Each path below is one point turned by a fixed rotation once a step. After each direction that follows a path, write how fast that rotation turns it, in degrees each step (0 if it stays still).
Each turn is a multiple of 5 degrees from 10 to 175, or 0.
Each row of a path follows its step; steps can be skipped.
Path 1:
step 0: -14,14,0,-4,-9,0,-4,-11,11,2,-4,0,-6,3,-7,14,-11,-6,-6,13,6,-4,3,-10,-3,10,-9
step 1: 3,-12,5,3,8,-7,-8,-4,-7,-6,1,5,-7,6,-2,-14,-10,5,4,-6,5,8,13,7,-3,-20,-5
step 2: 5,-3,-6,-2,-7,4,12,1,14,-20,-7,-15,8,-12,6,0,2,4,2,0,-8,-12,1,5,2,5,8
step 3: -5,-1,21,1,-12,0,7,14,-11,7,16,0,-5,11,-2,6,0,-9,0,4,-8,3,-1,-4,-7,6,-3
step 4: -10,14,-12,12,7,-7,-3,-10,-9,-7,-11,3,7,-3,4,-1,-10,1,-2,14,8,2,-4,-5,-5,-1,-12
step 5: -3,-12,19,-8,7,6,-2,-9,13,-4,-7,-1,-5,-9,-9,-8,1,0,11,-4,-3,9,10,-4,5,-10,4
step 6: 9,4,-13,-5,-10,1,3,9,10,-12,6,-8,3,12,1,6,-11,0,-4,-11,-11,-10,7,4,-4,4,-12
step 7: 0,-12,7,14,-10,-1,12,4,-13,0,2,1,-3,5,3,-6,-1,4,0,17,4,8,-7,-2,-13,-3,14
step 8: -12,12,7,-4,1,-5,-8,-9,-4,-5,-4,-15,2,-18,2,4,5,-2,-8,10,0,-4,6,-6,7,3,-15
step 9: -7,-2,8,-1,-2,-2,-4,-2,7,-5,-3,18,-5,7,-4,1,-13,-12,22,-10,0,3,7,8,-1,-5,-1
step 10: 10,-4,-9,2,10,4,18,-1,-5,-12,-3,-12,13,4,-5,-8,-4,10,-8,-9,-8,0,0,-3,-8,0,-5
Directions:
-1,1,-1,2,1,-4,6,1,-2,5,1,-1,-1,2,-6,3,-4,3,-6,3,2,4,1,-1,-3,6,3 | 100
-2,4,1,7,-5,-1,-2,1,-5,1,-2,-3,-2,1,1,5,7,2,3,4,-3,2,-4,1,1,1,-1 | 85
-1,2,0,1,2,-5,-2,-3,3,-1,-6,-1,-1,3,-5,1,1,5,4,-6,1,2,6,4,4,-1,1 | 90
-3,1,6,0,1,7,-5,-1,3,-3,2,-5,-1,-2,-2,-1,1,4,-2,-3,2,0,-3,0,-3,7,2 | 130
Path 2:
step 0: -3,4,10,7,-8,-2,-5,3,-6,13,-1,20,1,0,5,-5,-14,8,-14,4,-9,-9,-1,-2,4,5,6
step 1: 6,-7,-1,-3,-14,4,-11,2,2,8,-3,5,11,1,14,-11,-12,6,14,4,-10,0,9,-10,3,-3,1
step 2: 12,2,0,1,6,-8,-6,-9,5,12,5,8,13,2,4,-4,-4,6,8,17,2,-4,10,15,-3,-9,4
step 3: -7,1,3,-3,-7,-3,-15,-11,6,0,9,9,3,7,5,-9,8,5,-5,4,-6,4,-3,11,15,-10,14
step 4: -6,4,3,4,4,-6,-6,-9,5,-2,-2,3,10,-13,-2,-10,-12,-5,-1,-4,-18,-7,3,-5,7,-11,15
step 5: -7,5,-2,0,12,-5,1,-7,1,13,-10,7,0,3,18,-7,-3,9,3,-3,-16,8,8,-2,-8,-5,7
step 6: -10,2,4,2,-5,-5,-3,-12,0,14,-4,10,-3,-13,17,-11,-2,4,5,6,14,-6,4,0,3,1,5
step 7: 1,8,-10,5,-16,-7,-6,2,-4,19,-5,3,4,-9,-4,-9,3,8,1,11,-7,1,-4,-2,7,-13,5
step 8: 3,-3,4,0,-4,-6,-3,-10,-8,11,-2,10,4,6,-1,4,-2,-4,5,18,-18,-8,4,-3,7,6,14
step 9: 1,4,2,-8,2,-5,-5,2,0,-6,4,-1,10,0,16,-18,9,4,11,13,-9,-3,10,-2,6,2,12
step 10: -7,10,-3,10,10,-7,-5,-15,6,9,13,-4,14,-11,7,-7,1,0,0,10,-6,7,1,7,7,2,0
Directions:
-5,-2,0,3,-2,0,-1,-2,1,4,3,2,1,1,-9,-6,7,2,-3,-2,1,-3,0,1,1,-1,-5 | 95
1,-2,-4,2,4,-4,-1,-4,0,2,2,3,-3,5,0,5,-1,5,-7,3,-3,3,-2,1,-4,4,0 | 135
-1,4,-3,6,-3,0,-3,-3,-5,-5,-2,0,-1,0,3,3,0,-2,-4,2,1,-1,1,4,4,-5,-5 | 95
1,-1,-3,-2,1,2,6,-2,0,6,-2,-3,6,-1,-2,4,-1,-5,-2,1,-5,2,2,2,-3,-5,-4 | 125
Path 3:
step 0: 5,10,-3,-11,1,2,5,12,-11,-1,4,-3,-7,14,0,11,-5,-11,4,-13,23,3,4,-1,-9,-5,-10
step 1: -16,1,9,-6,4,-4,16,2,14,-6,-18,-2,-1,1,8,-8,-7,9,-14,2,-4,7,0,-10,-8,1,12
step 2: -5,7,1,19,1,-6,-5,1,3,-7,13,8,4,-4,-10,-14,4,-2,20,2,-6,-10,-18,-6,0,6,4
step 3: 3,-13,-7,-6,-7,3,-5,1,-5,2,19,-2,8,0,8,20,-4,5,-5,6,3,-15,5,-11,9,-15,2
step 4: 3,-10,-9,-6,0,10,-2,-3,9,0,-20,7,-14,2,4,-3,10,18,8,-4,1,4,8,14,-8,-6,-7
step 5: 6,0,17,4,-4,3,8,0,13,-2,3,-7,3,8,-19,-14,-9,-14,2,3,9,4,7,0,4,9,-16
step 6: -19,9,0,2,10,-4,-3,15,-9,9,4,10,7,9,-9,16,-7,7,-13,4,-3,10,-7,-2,9,0,5
step 7: -6,5,-16,-11,-2,3,6,2,2,9,4,1,-8,-13,13,-8,4,-4,19,2,11,1,-4,-4,-8,2,20
step 8: 8,-4,1,8,0,6,4,-5,13,-14,-11,-14,17,11,2,0,3,-4,0,-11,2,-16,-7,-3,4,-15,5
step 9: 5,-1,-5,5,-8,-25,-2,2,0,-8,0,16,-6,3,-6,2,-5,14,-1,1,-4,5,3,-9,-6,-10,-20
step 10: -15,3,14,-8,5,19,3,-9,2,1,21,4,-5,-7,-2,-4,4,12,-2,7,6,-5,14,3,-5,6,-3
Directions:
-1,1,-3,-4,0,2,3,4,1,1,-6,-6,-5,-3,2,1,-4,1,1,-4,1,-8,-1,4,2,0,-3 | 100
0,0,5,-2,-2,5,-2,-2,-3,-1,2,-4,4,5,3,-2,-3,0,-5,-3,4,-3,3,-4,6,0,2 | 145
Path 4:
step 0: -11,-5,-10,-4,-12,8,-4,14,15,2,11,-16,15,-3,7,-3,1,-7,4,3,1,7,-5,3,10,6,-7
step 1: -4,5,4,-16,-2,4,6,3,0,3,0,-1,0,3,16,2,6,-19,11,12,13,-3,-15,1,16,4,-1
step 2: -11,2,-5,-14,-4,-9,1,-2,-3,5,-9,6,7,-1,-11,-5,5,-11,-1,16,-12,-2,-12,-1,16,-3,15
step 3: -7,-1,-6,-3,-19,6,8,14,12,-6,7,5,-1,-2,-12,6,4,6,6,17,-11,9,-4,3,9,-10,2
step 4: 1,-2,2,-10,2,10,16,-1,5,3,8,12,6,3,9,20,4,2,-2,16,11,4,0,7,7,-16,2
step 5: -3,-5,-1,-23,12,-6,1,3,7,15,0,6,15,0,-1,-2,-7,9,-7,4,0,12,-6,8,3,-7,15
step 6: 10,-9,-1,-18,-3,0,15,14,4,-5,1,-9,3,0,-5,-15,-1,15,8,10,-3,12,-6,7,-3,3,-1
step 7: 7,2,-2,-5,-3,3,17,-7,1,-2,0,-4,20,0,9,-6,11,3,-6,23,6,-5,2,9,-3,3,-9
step 8: -13,14,-2,-11,-3,-4,-8,7,17,10,-2,6,16,3,5,-9,-6,4,-5,15,5,-8,3,6,-4,9,1
step 9: 0,2,-1,-17,-8,0,8,15,4,-6,-10,10,-6,11,2,-7,-13,8,12,12,6,-11,-2,-9,5,8,0
step 10: 2,-7,-8,2,-5,0,19,2,-3,-5,-12,8,19,4,-5,4,-1,8,-10,10,0,-12,0,-16,11,0,2
Directions:
-2,-1,3,-4,5,-1,0,-3,-1,2,-3,5,-3,0,0,-1,-4,-2,4,1,-5,6,1,-5,0,6,-1 | 100
-9,-1,3,1,2,5,0,0,-2,2,7,1,2,-3,1,4,4,2,-2,1,3,0,0,-1,-3,4,-5 | 100
4,1,6,4,3,2,3,-5,0,-1,-4,3,3,-1,5,1,5,-1,-5,1,1,-2,-5,-1,2,1,4 | 125
0,1,-2,8,-2,0,4,-5,0,-2,0,-1,5,2,-5,1,2,2,6,2,-2,5,2,2,0,4,0 | 95
-1,6,-4,-1,-1,-3,-5,-2,1,-4,0,1,-3,4,1,-2,6,-2,1,6,-2,-4,-4,-1,0,4,-3 | 55
